In the rows, zero is written as 128.
One turn moves every row onto another: examples first, then more rows asked:
J337: [140 177 140 133  87 150 126 155 125 132 126 124 142 107 115 178 151 111
 120 119 138 135 165 169 126 128 112 112 164 114 157 108 113 142 124 132
 112 120 166 139 128 156 124 108 117]
J861: [141 163 137 121  90 175 124 150 152 127 130 139 125 125 125 118 119 134
 130 143 135 145 143 148 109 128 112 101 146 131 145 122 103 129 142 124
  96 139 175 152 116 129 114 112 142]
J93: [140 149 132 119  96 171 131 151 158 123 120 128 114 123 125 122 134 148
 123 146 145 150 146 157 116 124 112 101 143 126 134 123 108 127 149 119
 109 149 188 128 117 124 119  88 137]
J948: [104 137 152 126 107 165 141 116 113 125 132 157 145 142 101 159 153 141
 108 131 132 138 152 121 109  93 130 121 106 128 113 150 137 139 114 149
 112 147 156 143 119 121  97 117  99]
J970: [115 144 157 130 108 156 127 107 113 125 132 154 143 134 103 166 162 128
 108 119 128 137 161 126 113 105 126 110 119 132 118 154 139 148 116 146
 109 166 143 137 124 123 108 114  91]
J61: [115 140 156 128 108 158 126 106 117 126 132 157 142 138 106 155 157 132
 110 122 129 141 158 122 111 105 126 109 115 135 113 156 137 146 119 144
 105 168 144 141 121 119 107 115  96]
J774: [135 171 127 133  88 163 134 154 126 112 117 111 139 108 112 148 142 145
 115 152 143 131 166 170 139 118  96  99 153 112 159 123 109 136 132 126
 119 137 177 118 113 132 112 107 131]
J168: [105 139 155 128 107 160 141 117 107 128 131 154 148 137 100 174 161 134
 108 125 133 137 157 126 113  94 131 125 108 123 113 146 141 142 110 149
 116 143 153 141 123 128  99 115  94]
J522: [129 143 132 128  92 145 118 160 142 155 116 123 113 112 130 171 144 121
 109 120 148 154 168 165 139 121 126 123 153 128 113 107 122 135 136 108
 120 126 187 132 132 163 112  86 121]
J551: [121 145 124 125  83 162 119 159 141 145 119 127 115 121 131 133 112 143
 113 150 142 150 166 152 144 114 117 111 141 140 115 119 112 128 138 104
 109 132 183 144 113 144  93 109 146]
J495: [132 152 137 120  84 161 113 157 151 156 129 143 116 123 134 136 114 120
 120 131 135 153 154 146 123 126 126 115 147 141 119 111 110 130 137 111
  96 125 175 165 123 152 107 111 140]
J103: [145 163 135 126  97 163 136 151 143 112 117 116 129 113 114 147 156 141
 121 139 146 139 152 171 119 126 105 101 154 110 155 120 111 134 141 130
 121 145 182 113 121 129 128  87 124]
J209: [102 134 153 125 106 162 138 117 114 134 132 159 142 143 104 163 151 137
 107 128 133 142 154 120 112  93 134 125 104 128 106 147 139 139 115 145
 111 145 155 147 120 126  95 117 100]
J402: [111 138 156 127 107 156 124 107 119 132 133 160 138 139 110 158 154 129
 108 120 128 143 158 121 114 103 130 112 114 139 105 153 137 145 119 141
 104 167 146 147 122 124 102 113  96]
J266: [146 180 140 128  91 168 133 149 137 114 128 127 141 113 112 144 142 127
 128 136 136 133 150 163 112 130 103  99 157 113 170 121 104 136 132 136
 105 136 168 137 119 134 127 110 128]
J643: [129 165 127 137  84 149 127 160 117 132 116 110 136 104 117 179 145 130
 108 136 143 134 178 174 150 116 106 114 156 115 142 115 116 139 123 120
 124 124 175 124 121 155 107 106 123]
J724: [103 135 153 128 105 158 139 118 111 134 131 156 144 140 103 171 156 134
 105 124 133 140 157 123 114  92 132 126 107 127 107 145 141 141 111 145
 114 142 155 145 122 130  96 116  96]
J202: [132 160 137 130  83 147 114 159 135 158 125 132 127 112 129 174 132 106
 116 113 137 148 167 160 132 126 126 121 158 130 127 103 117 137 126 116
 108 114 172 154 132 169 113 109 125]
J978: [106 141 155 127 106 163 142 116 111 123 131 154 148 138  99 167 159 139
 109 129 133 137 154 124 110  95 127 121 106 122 117 148 137 142 113 152
 114 146 154 140 119 123 100 117  95]
J449: [139 161 134 133  96 147 129 156 133 131 116 114 129 106 118 178 163 125
 113 121 147 142 165 177 131 124 113 114 159 110 141 110 119 138 132 123
 125 131 181 115 130 153 126  86 114]
J760: [120 149 126 132  82 147 117 163 127 153 116 119 122 110 129 167 127 128
 105 135 144 147 178 163 155 114 118 121 149 132 117 111 120 134 128 105
 118 120 181 139 123 162  95 107 132]
J539: [131 158 125 125  89 171 131 153 139 119 120 121 126 118 122 122 120 154
 120 161 141 141 157 157 133 116 102  98 143 129 141 128 107 129 141 117
 110 143 182 132 107 125 101 109 146]
J750: [131 137 131 120  93 160 118 157 157 149 119 133 105 122 135 135 126 135
 115 133 146 160 155 154 128 122 126 114 144 137 109 115 116 127 146 105
 110 137 191 140 126 145 109  89 138]
J814: [114 142 156 132 106 152 124 108 112 132 131 155 143 134 106 171 163 124
 107 113 128 140 163 126 116 105 130 115 118 133 111 151 140 150 114 143
 109 163 143 139 125 129 107 114  89]
J390: [111 136 156 130 105 152 122 109 115 136 132 158 139 135 108 167 156 125
 107 115 129 144 163 122 116 104 132 115 116 138 104 151 140 148 117 140
 108 162 145 145 126 129 103 115  92]

J522 goes to J750
J948 goes to J978
Now these:
J643 goes to J760
J266 goes to J337
J61 goes to J970

One turn moves every row onto another: examples first, then more rows asked:
J730: [118 130 135 100 125 124 132 158 131 104 131 132 107 149 129 127 138 149
 158  98 148]
J536: [141 137 150 104 119 115 105 166 109 119 129 133 131 137 137 127 127 153
 151 110 144]
J620: [131 131 111 115 136 124 137 141 134 123 120 177 139 112 143 103 121 141
 132 109 135]
J800: [145 120 133 101 148 110 137 151 110 133  90 163 121 127 129 136 112 137
 148  95 128]
J207: [117 161 135 123 124 124 137 136 127 135 115 135 108 151 148 116 153 122
 138 122 125]
J629: [123 137 132 120 146 121 119 144 133  76 112 153 144 127 143 104 121 121
 153 143 133]
J767: [136 132 130 105 146 110 113 155 131 124 112 176 129 147 145  95 129  90
 154 116 133]
J303: [145 121 148 113 139 120  89 145 110 104 104 136 137 157 151 131 127 154
 156 101 126]
J748: [115 133 149 115 156 129 124 159 153 104 107 167 125 153 137 116 134 129
 163 133 144]
J70: [132 142 137 113 145 129 113 118 129 120 103 112 108 149 149 116 140 136
 139  79 132]
J656: [122 136 147 119 114 101 113 132  96  97 108 131 119 123 156 124 134 125
 139  95 126]
J397: [122 132 110 128 128 135 111 117 125 116 100 155  97 146 135  95 116 131
 161 113 129]
J684: [136 181 135 105 142 127 117 142 123 133 100 135 132 122 156 129 131 135
 149 113 134]
J625: [133 126 133 110 135 124 114 126 127 132 108 126 141  96 139 118 112 128
 145 115 142]
J252: [125 147 137 101 138 103  98 139 128 107  74 140 132 120 164 122 139 120
 160  98 120]
J483: [127 145 138 130 118 120 122 155 123 130 108 181 120 147 118  93 126 127
 151 101 128]
J828: [129 144 150 131 160 140 118 158 147 118 105 136 145 143 123 124 129 120
 145 120 125]
J267: [123 133 140 113 130 107 125 122 124 112  84 147  93 136 138 104 158 128
 148 101 110]
J41: [108 144 147 110 140 118 111 123 132  70 111 159 133 144 122 104 137 120
 157 109 128]
J655: [116 120 125 127 155 137 136 146 146  94 101 147 138 142 139 107 126 127
 146 136 119]
J888: [141 122 125 127 130 119 127 144 118 120  95 183 136 126 142  91 116 138
 147 115 123]
J65: [134 133 145 118 128 114  94 145 121 134  92 112 115 149 152 105 133 126
 144  91 124]
J293: [135 150 132  79 164 125 118 130 127 105 114 169 127 136 125  93 128 115
 151 120 131]
J28: [116 120 126 112 128 118  92 104 116 102 103 140 135 128 150 104 119 124
 151 118 123]
J437: [152 131 144 101 175 131 132 137 128 123 101 158 128 138 126 101 131 110
 149 120 129]
J80: [117 124 159 104 155 118 110 134 136  95 113 165 149 144 145 116 141 133
 148 134 135]
J662: [121 126 129  90 152 121 129 134 128 129 117 167 151 146 152 105 133  98
 141 107 131]
J58: [125 132 140 108 141 121 117 135 128 121 108 201 128 146 142 100 133 149
 153 108 138]
J773: [117 156 132 102 120 117 117 130 123 116 114 120 113 142 158 110 133 125
 153  80 149]
J272: [132 158 149  99 122 117 104 147 115 116  97 113 108 135 138  98 124 132
 158  97 140]
J92: [113 150 119 122 132 137 116 165 126 127  98 129 107 147 153 132 123 136
 141  94 118]
J607: [121 150 142 122 123 133 118 134  92 107  91 136 104 152 140 112 123 144
 148 106 112]
J206: [126 113 128 110 135 126 116 138 124 105 105 149 112 162 146 127 135 156
 160  76 131]
J752: [130 145 134 112 144 117 116 151 129 105 107 122 109 106 145 139 128 137
 133  89 132]
J679: [119 133 117 130 134 137 128 147 146 132 109 128 112 128 138 117 114 115
 159 121 146]
J586: [127 141 129 118 146 111 114 160 122  95 109 148 120 163 145 142 115 111
 163 130 133]
J609: [136 123 154 106 145 116 127 153 139 137 113 181 141 122 137 114 133 143
 142 111 145]
J788: [138 142 121  94 136 108 118 132 101 120 124 176 111 140 128 124 119 147
 133 108 127]
J281: [104 114 135  93 148 108 127 142 123  99 113 135 135 151 139 139 132 118
 140 124 118]
J494: [128 133 136 110 143 116 116 130 134 123 112 169 159 116 141 120 130 132
 133  75 130]

J625 goes to J28
J788 goes to J586
Now these:
J752 goes to J656
J620 goes to J629
J828 goes to J494
J684 goes to J252
J536 goes to J303
J70 goes to J773
J662 goes to J293
J58 goes to J748

One turn moves every row onto another: examples first, then more rows asked:
J521: [137 143 153  63 144 110 143 140 138 106 133 126 123 118 125 124  98 114
 142 146 133 126 122 111 134 143 157  98 145 146  93 136 138 152 154 127
 104 112 141 141 153 115 117 120 130 120 117]
J949: [145 135 141 134 124 111 125 144 138 131 122 115 135 136 103 118 114 108
 148 133 132 155 155 140 120 147 136 136 135 111  97 183 158 106 130 127
 133  99 146 138 150 101 130 108 100 126 138]
J150: [146 120 144  95 127  89 135 120 138 119 127 129 125 123 120 121 104 152
 161 147 131 143 132 123 108 129 141 133 133  93  58 149 151 135 126  82
 136 114 146 147 147  99 114 106  88 123 106]
J481: [145 109 129  93 112 123 136 129 129 132  91 119 127  98 123 136 109 106
 175 171 111 138 138 122 147 127 124 100 127 136  75 158 156 137 133 125
 115 109 121 153 135  91 131 126 102 113 122]
J857: [171 141 139 117 116 110 124  88 137 125 123 116 141 125 115  98 111 119
 165 140 155 120 130 110 148 148 130 101 142 140  86 131 173 141 131 105
 146 109 158 142 161 106 130 112 112 131 132]
J895: [137 150 146 126 112  85 148 147 128 104 110 118 118  93 123 137  83 122
 163 147 154 127 120 146 125 132 151 115 124 126  87 128 132 138 151 134
 138 125 147 158 148  93 147 113 109 135 137]
J874: [142 107 158 104 115  98 134 115 111 108 109 112 124 122 115 117 104 109
 149 131 112 156 101 135 124 140 145 115 107 149 107 128 169 130 118 118
 141  76 123 153 136 100 132 110 112 126 110]
J908: [123  99 133 108 118 111 145 118 139 133 105 120 129 111 114 130 103 132
 178 149 129 143 103 147 116 152 130 118 124 156 115 154 135 138 109 142
 137  88 150 129 157 123 119 106 111 139 134]
J612: [168 123 155  94 129  67 149 125 160 115 103 134 125 106  97 110 111 101
 175 133 125 127 132 134 115 129 153 114 128 146  90 143 135 116 151 134
 126 117 138 145 160  72 106 115 118 137 133]
J335: [145 105 154  75 130  96 122 146 123 113 116 109 124 127 128 123 105 140
 159 153 164 151 116 131 116 130 144 130 116 133  81 189 143 128 137 125
 120 111 155 144 153 121 109 100 106 126 103]
J149: [149 119 141 123 109  75 122 111 155 112 121 125 120 120 109 110 113 115
 152 140 122 132 125 113 125 121 159 141 132 146 123 142 137 132 148 130
 127 118 161 104 173 112 119 130 140 127 119]
J541: [159 137 122  91 107  85 139 115 133 112 120 119 132 125 131 148 114 127
 149 153 121 140 140 108 142 124 133 136 131 133  65 136 172 124 144 114
 149 136 113 157 141 102 139 109 109 117 121]
J123: [138 118 121 113 134 127 137 135 121 125 123 111 150 125  98 119  94 128
 134 175  95 137 113 136 141 141 144 107 123 145  83 144 153 140 143 121
 127 119 159 140 126 106 121 121 115  95 113]
J22: [170 123 110  92 111  91 145 128 136 111 117 109 133 129  91 116  96 146
 154 164 140 131 124 114 139 141 135 133 138 143  87 157 163 110 152 129
 138 140 155 133 174 105 141 118 124 122  92]
J332: [149 117 143  80 123 107 135 128 136 110 119 123 101 107 102 108 116 110
 155 156 117 124 147 110 121 126 146 115 143 101  95 151 152 136 136  97
  91  97 131 134 162 105 129 135 106 128 110]
J666: [173 126 147 125 110  86 123 126 125 116 136 107 112 121 112 145  93 122
 145 161 135 137 120 136 115 127 167 116 123 134 101 125 133 130 118  93
 136 114 149 112 122 105 123 122 130 112 123]
J334: [166 117 145  99 134 117 145 110 138 148 115 122 119 117  96 145  97 122
 166 166 140 116 132 147 108 139 129 114 142 138  88 131 159 108 122 105
 133  86 163 120 169 128 142 118 126 131 116]
J829: [112 124 153 150 139  94 128 128 141 139 116 130 151 123 111 117  83 143
 163 142 130 147 114 132 111 141 144 124 121 130  80 157 144 143 134 136
 139 107 152 137 156 103 148 105 123 121 134]
J631: [154 142 140 106 134  76 122 105 151 123 136 123 122 124 112 112 121 129
 143 152 140 133 123 116 149 142 127 120 113 158 114 135 160 145 136 144
 118 115 135 121 155 120 145  92 132 131 148]
J367: [157 136 154 103 129 101 122 135 130 138 110 122 105 102 118 123 120 111
 141 157 136 132 145 160 148 114 113 136 109 132  99 147 164 126 154 141
 114 107 168 138 152 117 148 103 106 134 119]

J335 goes to J22
J631 goes to J908
J481 goes to J332
Now these:
J949 goes to J857
J367 goes to J334

